Where one turn sends some rows of the set: a few examples, then the rows asked:
k380: [-22  17 -13  -7   4 -16  11 -25  27 -19  20   0 -13 -15  30  -4  -6   9
  23   4   4 -15  10   8   6   0   1  11  -7 -21  15 -18  12 -13   3  17
 -48   4  14  17 -10   1  -6  -7  13  -8  16 -42]
k73: [-11 -17  -9 -17  51  10  18  13 -15 -10  16   5 -12 -16   2  21 -11  -1
   2  -1   2 -37 -33  20 -14   7   7   1  -5   1 -18  16 -17   3   9  15
  -4  20 -21   1   5 -21  12 -15  -1 -26  18   7]
k230: [ 10   3   9 -14  -6  30  20  10  24  -7 -21  29  -3  -4   0  14 -11  22
 -20  -4   4  16 -14 -13  20 -16  -7 -11  17 -23 -23  -4  19 -45 -12   0
  14   7 -34  -6   2  -1  13   0  -6 -29  15  -2]
k101: [  0   6 -28   9  -5  18  -8   2 -19 -27 -17 -13 -31  10  -7   4  -9 -20
 -24   1   1  30   0   4   2 -13  -3  16  22   0 -10 -14 -14 -13   0   7
   8  27 -16  10  21  51 -13   1  -9 -29 -15  -1]
k432: [ 11  28   6   9  16  27 -23  -8   6  20  -6   6 -13 -17 -19   9  -9   5
   3  39  -8  12   0   6  -5 -24   7  26  -4 -22  -5  -3 -19 -12  -1  -3
  -3   0  -2 -32  11  25 -14  -9  19  -1 -22  29]
k161: [  9  -9 -25   9  11  13   5  -7 -18 -30  -5  -1  -7  17  -9  26   5 -24
 -24   8  16  13  -9 -12  20 -13  -6  23  -7 -27  -4 -13 -21 -10   9  -2
  22  14 -26  28   3  45   2 -10   0 -35 -29   1]
k410: [ -2   4  -4 -11  23   9  -6 -41  -1 -36  15   6   5   3  20  20   4 -38
 -22  26  10  10 -12   1  16  -2  12  17 -23  -5  25 -33   5  12  12  10
   4   7  10 -22 -26   7  15  10 -22 -19   1   7]
k728: [ -1   0 -43  21   5   6  11 -13 -20 -15  17  22  -8 -27  18   5  -4  -1
  -8  10  19 -14  29 -13 -24   7 -22  22  19 -36  -8 -23   3  15   6  -4
 -20  14  -8  -4  -9 -16 -28   5  21  14   5  18]
k135: [-16  23 -18 -19  36  -4  17 -17  13   9  -4  20  -9  -3  14  27 -25  20
   2   9  10 -40  10  12  30   2 -13  17   4  -5  -5 -29 -28  -9  12  20
 -20  -4  -7  14  -8  16  -8 -20  -8   7  11 -19]
k412: [-20  14   3  -1  13  10  27  -7  -4  -2  -5   2 -24 -14  13  -8 -14  12
  -9 -20  -8 -15 -16   5 -17  16 -23  13  20 -27  -9 -37 -33  -9   7 -34
 -11  16 -15  -5  16 -30  -3  25   9 -35   2  -4]
k927: [ -3  -2  -5   4   0  35  -9 -23   2   1  22  14 -17  14  22   3 -21 -40
 -20  23 -14  22  -7  -2 -14   0  10  11 -13  -6  22 -31  -3  -5   7  39
 -18   1  -1 -25   6  15 -20  21  -8 -11 -12 -18]
k643: [  1 -22 -17 -28  -9  12  22 -53   3   4  -2  -4 -15   3   6   5 -21 -19
 -34 -10   0  16 -11  18  41  -7  -3  22  14  13  -4 -32 -15 -10   2  43
   9  22  -8  -2   9   7  -4   5   6 -15   4  22]
k468: [ 18  -3 -19  -4   1  10  22 -55 -12  22   1  15  10  -2 -14  10 -19 -49
   2  -1 -20  -7  -6  -1  26 -15  -9  20  16   0  13 -23   2  -7  15  21
 -11   7  -8  12   2  16   3 -10   1 -36 -17   4]
k41: [ 16   4   5  12 -12  27  15  -1 -16  -6 -14 -17 -29 -28 -14   1   0 -24
  13  19  -9  -9  -3 -34  39 -24   3  34  -3 -25  14  -4 -14 -11 -23   4
  -2  -5   8   8 -16  -2  12  10  14 -27  21  19]
k174: [ 22  14  -8   9   4 -24  14  13  -9 -26  -1  40   2  12   2  -1  19 -23
  -7  29  -3 -16  -4   6  22   2  14 -10 -19 -32 -11  12  -9   9   1  16
  -2  19 -13 -17  20   9  -4  -1   8   7  35  11]
k697: [ -2  10   4   1   7  26   8   4  11 -31  15   5  -9   8 -21 -11   7  -6
   6  -7  22  21 -12  -9  35  11   2  11 -21 -22  23 -10 -24  -2  37 -14
   5  14   0  -1   7   0 -15  -7   7   0  24  28]
k750: [ -2   2  -8  -9 -12  17  27 -11  12 -17 -18   9 -15  13  -4  -6  35 -40
 -52  40  12  19 -28  -1  10 -19   1  39   4 -12 -23 -13 -10  -2  16   9
 -22  21  16 -14  -5  -7  -2   2   5 -15   2   3]
k478: [-18  -9 -16 -22   3  23  30  -2   8 -24  19  24 -17 -57  18   6  -3   1
  -8  12   6  -9   0  21 -27 -25 -15  19  -9  -4 -10  -1  12  -2   9  20
 -12  13 -40  -8  -5 -16  -3  -6  16 -27  43   0]
k818: [ -9  -8 -11 -14   7 -14   8 -16  38 -10   0  15  -1 -22  35   5 -11  24
 -10  45   1 -28  15  -2  15 -19  15  21 -16 -12   9 -30   2  -4  -4  22
 -13   3   2   8  -6   5  -5   4  31   2  15 -34]
k249: [-11  12 -16 -10   0   3  12 -13   3   8   4   6 -15  -9   2  -4  -8  16
 -28   0   3 -62 -23 -21 -20  -9 -11  32   7 -42  -5 -48 -14 -13   8 -25
  24   2 -20  -3  -2  -3   2   4   5 -10  -4  18]
k710: [ 25   8   0  26  -3   4  -3 -19  -5 -13   5  15 -18  -4   3   0  37  19
  -3  10   1  -4 -10   6 -13  -2 -15   2  -7 -30   0  41 -11 -17  -2  47
 -24  14  -3 -19   3  12 -12  12   5  -3   2   8]
k611: [  9  14 -14 -10   2  19  31 -14   5 -15 -26  14 -23 -29 -15  16 -18 -18
   1  -6   3  -7 -25 -26   5 -31 -25  -4 -14 -51 -10 -12 -16 -52  -2   7
 -11   4 -12   4  14  16   9  -6 -21  -2  18  -1]
k357: [-15 -16  -2 -14   7  14  29 -11  -2 -13  17  29 -23 -29  13   5  -6 -10
  10  17   2 -29 -31   4 -34 -35   0   9 -36 -17   0 -13  30  -6 -12  13
 -19  11 -21  21  -2 -13  -6 -27  18 -25  23  14]
k858: [ -4  29 -10   5 -10  14  30 -11   8   1  -7  11 -15  20  -2   2  39 -59
 -20  32   7  17 -11 -26 -10  -9  -8  39  11 -11  -7 -17  -4  -9   4  16
 -32  -6  -6  -2  -5   5  -8  -4   8 -15  -4  11]
k916: [-10 -19 -17  25  12  18  16 -12 -24 -12  16  14 -21 -23  17 -23  11   9
 -35  19  12 -29  -2   3   4   0   1  -5  -9 -22  -2 -25   0   6 -27 -23
 -15  39   9  -3  -8 -11 -22  -3  36   4   2  12]
k72: [ -3  -5  -8 -25  24  12   0  -5  -8  -4  18  23 -21 -13  -1   3 -27  12
 -11   7  -1 -48 -18 -16 -44  -6  -9  17  -5  18  -4  20 -19  -8  11  30
  -6  10 -32  12   5   1 -11   1   1 -15  18  19]
k568: [ -3  -2   7  -8  26  14  10 -11  12   5  -5  16 -17   0   4   3 -17  40
   4   1  -1 -43  -9  -4  24  -1  -4  11  13  19   0 -29  -8 -10   4  22
 -20   8  27  17   4  15 -13  -2   4 -12  12 -35]
k160: [  1  17  -7 -17 -38  27  11  10   1   3   2   9 -14   6  -2   2 -42  -4
 -31  15   5  25   2  23  26   0  -4  26  10 -54  -6   5  -9 -10   4  11
 -26  17 -19   2 -25  -4  -7  -6  10 -11   7  24]

k161 moves to k750
k73 moves to k478
Now find these:
k710 moves to k611
k432 moves to k41
k916 moves to k412
k568 moves to k380
k643 moves to k927

Where one turn sends some rows of the set: a few examples, then the rows asked:
k434: [ 22 -20  16  -2 -12   6  12  16  16 -20   4  10 -13  -2   6  11 -10  20
 -16 -20 -17  17]
k735: [-22  19  -9   6  14 -17  -4 -16  -7  -5  -3  24  14 -10  -9  -2 -12  23
  32 -12  16  29]
k330: [-23  18  -4  -6 -12  -1  -4 -30  -3  26  -1 -18   1  -5 -34  15 -17 -11
   0   1  35  14]
k645: [  6   8 -25  19   8 -17 -18 -21   3   5  -5  -2 -12  -9  13  -5  -4  -5
  37   0  29   4]
k202: [ 15  -9  -3 -16 -42  20  -2 -13   7  17   7  -5  16 -19   2   3  11  21
  -3 -15 -23   8]
k582: [-25  -8  -3  11  46  19   1  10  10   3  -9  10  -3  -8  -3   4   4  -2
   6  -8  36   8]
k578: [ -8  -2  19  -3  10 -17  -9   0  20   1   7  -1  -1   1 -25   1 -28   3
   5 -25  45  -5]
k371: [-19  -7 -16   5  15  11 -24 -10  14 -11   9   4  -4   8 -12   6  12  15
 -18  -7  24 -32]
k871: [  6   2   9  40  -2  -5   6  -6   9   9  -5  -3  24  16 -29   4  -3  24
 -20  19  19   0]
k421: [ -5  -7   1 -25  -7 -11  27  10   1  21  -8 -19 -10   9  -9  -4   0  -8
 -22  11 -35   6]
k379: [-17  12  -6   0  26  13 -12 -27  17 -24  -6  11   0  -5 -18  24   7  13
 -26  14   7  11]
k17: [ -7   7  17  41   2 -10  32 -10  17   1  -4   0  15  -4 -10   5   0   6
 -15  26  28   5]
k129: [ -2   0  -5  40 -12   6   1   3  -4  27  -1   0  26   2  -7   1   7   7
 -15  24  33  -9]
k59: [-10   2  -1  11 -45  11   9   9   5  12  17  -3 -33  -4  -5  25  -1   7
  -9 -11 -14  -3]
k65: [ 15   9  28  -6 -16  13 -31  -4   5 -13   0   5   3  -1 -12 -12 -19  16
  13 -31   4  17]
k181: [ -5  -4  -5 -15  -6  -7  16  29   6  -6   3  -8   1  -6   9 -19  -3 -12
  24  20 -37  -6]
k4: [  0   6  -8 -12 -20  -8   4  22   1   1   2 -16  -5   4  -6  -8 -12 -12
  17  26 -42  -3]
k92: [-25  -2  -8 -19 -13  -1 -15 -13  -7  -6  16  11  21 -11  -2   1  -7   2
 -22  -9  42 -14]
k301: [ -7   5  -9 -18 -11   2   3  28  -3   4   2  -4  12  -4  -1 -12  -3  -5
  19  24 -45   4]
k601: [  0   3 -23  21  11 -22  -4 -29   1  -5  -7 -11 -19   9  -2  -8  -5   4
  33  -7  24   1]
k172: [ -4   9  -3 -17  -2  -4  -5 -42  10 -18  -1  -4   4 -21   5  14  -5 -15
 -23  17  32   8]
k427: [-24   7   6  21  -3  32   6   0 -13 -11  -5  -3 -40   0   9  -3   2 -15
  13 -12  15  11]
k381: [ -9  -1   8 -21  -5  -8   8  37  18  31   3   3  -6 -17   9  -1   6 -10
  -9   8 -27  -8]
k590: [  6   1  14  27  -5  -4  11  -2  12  13  -3   9  43 -18   4  -4   2   8
 -10  21  35   4]
k637: [ 17   1  19 -11  -1  26 -18 -20   2 -16 -12   0  14  -5  -5 -21  -2  16
  14 -24  -4  29]
k64: [  8   0 -12  -7  27  21 -19 -29  10  19 -22 -12  20  -9 -15   3   6  -1
   3   7  20  24]
k607: [  6  -9  -2 -21  -1  -2  -1  33   1  28  -8  -4  -4   3  -2   0   0  -6
 -22  14 -34   6]
k839: [-11  -2  16 -31 -10 -20  28  14  21  21   2  -8   4 -12  -5 -10   2  -2
 -11   0 -31  -3]
k35: [-27  21   3  11 -25  30   1 -19 -11   6  -1 -14 -29 -12   2  -3   6 -16
  19  -9  12  11]
k27: [-16  14 -21   6   6 -12 -19 -10 -25   2  -5  19  13   5 -14  -1 -18  21
  22  -8  19  30]
k470: [ -6 -19  -8  -1 -15  27  35  -2  -2  -1  -2  -1 -11 -20  28   6  18  -1
  -7  -5 -13  17]
k165: [-10   2   3 -18 -14 -14  17  30  -1  -9   5  -4   2   3  -6 -12 -19  -5
  15  17 -39   4]

k421 moves to k839
k637 moves to k35
k470 moves to k202
Now find these:
k64 moves to k330
k601 moves to k735
k379 moves to k172
k17 moves to k590
k301 moves to k4

Where one turn sends some rows of the set: a few examples, then the rows asked:
k606: [  8  -8   0   7  -3  -4  11  25  16  12 -37  32   7 -18 -32 -36   0  15
  -8  23  17  18   8  33  34]
k986: [ 34  34   8  28  15 -15   1  -6 -31   1   7  17  -7 -42  -5 -13   7  20
  -1   6  54 -32  31   6  23]
k123: [ 42  29  29  29  23 -11   3  -1  17  16 -10  33   7  -5 -19  -1  26  16
   4  13  24   7  -9   8 -13]
k853: [-11  20  18  -9   3  -3   2  16  17 -10 -11  29  36 -39   3 -21  19  -8
   5  30  39 -41  21   9  19]
k139: [ 33 -26  20  -8  -3  -5   0   3   0 -27  -2  17   9 -40 -20 -24  39   3
  10  16  51  15 -14   7  21]
k325: [ 29 -24 -15  20   6 -50  14  22  11   6   1  20   6 -45   1 -32   9  10
  21  -6  46 -10  27  10  21]
k874: [ 35  23  15  37  19  17  31   7  -7  -6 -23  30  44 -26   4 -22  21  -6
   8  17  41  34  13  26 -17]
k654: [  6 -11  20  23   2  -2   3  25   6 -21  -3  31  34 -36 -44 -32   4 -18
  11  20  12   1  28  -3  12]
k78: [ 52  34  -5  40  33 -24  24  17  11 -13 -23  46  17 -40  12  -4   1 -15
   8  25  24  14  23   1  21]
k93: [ 19   7   0  17   9  -3  23  -1  -1 -10   9  23  11 -63 -25 -10  15 -13
 -43  41  32  22  27  19  21]
k353: [ 42  24  56  21  18  -8   9 -15  22  15  -3  32  -6 -20  19 -11  23  10
  12  26  42  10  22  21   8]
k199: [ 50   8  30   7  -9  11  22  15  31  -5 -10  43  15 -60   4 -27  39  10
   8  18  57  10  33  10  42]
k177: [  4  10  -2  -5  14 -11 -10  25  26 -16  13  25   5 -38   0 -21  -4  -9
   0  38  63   9  45  -5  26]
k930: [ 14   6  18   4  -5   5   3  29  43 -16   2  50  17 -47   8 -37  25  27
 -19  25  50  16  -3   8  24]
k185: [ 49  23  16  35   5 -29  36  -5 -17  -7 -12  41  32 -31  22 -33  22  -9
  -2  31  27  -4  25  44  15]
k779: [ 34  20   8  28   5  -4  19 -17 -26   3  11  35  -3 -44 -20 -18 -26  26
  10  16  35   9  33  -2  14]
k22: [ 11  -2  -4  17  -5   2  -1  21  -1   7 -28  32  31  -6 -15   4   6  21
   7  15  21  11  -9  -9  28]
k343: [  4  22  35  41   0   1  45  27  -7 -11 -10  44  -4 -22 -11 -39  19  -3
   1  -2  52   8   1   1  37]
k967: [ 16  11  17  23   5   4  44   7 -11  -9  -2  35 -18 -26  -5 -19 -17   7
  15  18  51  37   8 -11  29]
k495: [ 22 -16   2 -11   1 -23   3  -9   8   0  -7  38  27 -54 -22 -39  23  10
  11 -11  36 -12  36   6  -6]
k456: [ 11  23  50  16   5 -32  28 -13   8  -5   8  47  14  -1  16 -20  -1   8
  -4  19  26   4  34  20  -3]
k176: [ -6  10  16 -12  17   2  32  11 -11 -14  20  34  53 -12  -4 -18  11   8
  -4  16  42 -15  24  23  17]
k725: [ 25 -11  -9 -31  28 -14  16  -7   1  -5   7  30  -4 -41 -18 -18  10  -7
 -11  37  23  12  12  10  29]
k521: [ 34  18 -10  17  13 -31  13   1 -14 -22 -19  33  29 -19  26  -4   0  16
 -15   4  52  25  21  22 -10]
k473: [ 35   4  25  27  45 -12  11   5  -7 -16 -13  43  23 -22  42 -10  31   1
  11  -2  39  13   5  13  23]
k932: [ 22  29  19  34   1  -8  18  15 -25 -10  13  34   7 -31  -4 -35  39  14
 -13  -1  67 -24  -6   4  14]
k514: [ 19   9  21  -4  10 -13   5  -4   6 -13 -10  33  17 -24 -26 -19  22   3
  -6  20  41 -14  13  40  74]
k902: [ 35  37  21  25  22 -32  31   7  18 -16 -14  22 -10 -24 -26   1  21 -17
 -25  13  30   9  15  14 -10]
k845: [ 22  13 -12   5 -18 -20  -6   8  18   4  14  50  35 -19 -20 -46   3  34
   1  22  57   4  18  27  24]
k489: [ 30  13  16  14  -3 -61  33   7  18 -11  -3  31  -9  -9  10 -17   7  -6
   1  11  38   4  14   3 -19]

k779 moves to k967
k139 moves to k514
Now find these:
k93 moves to k22
k930 moves to k853
k456 moves to k489
k874 moves to k473

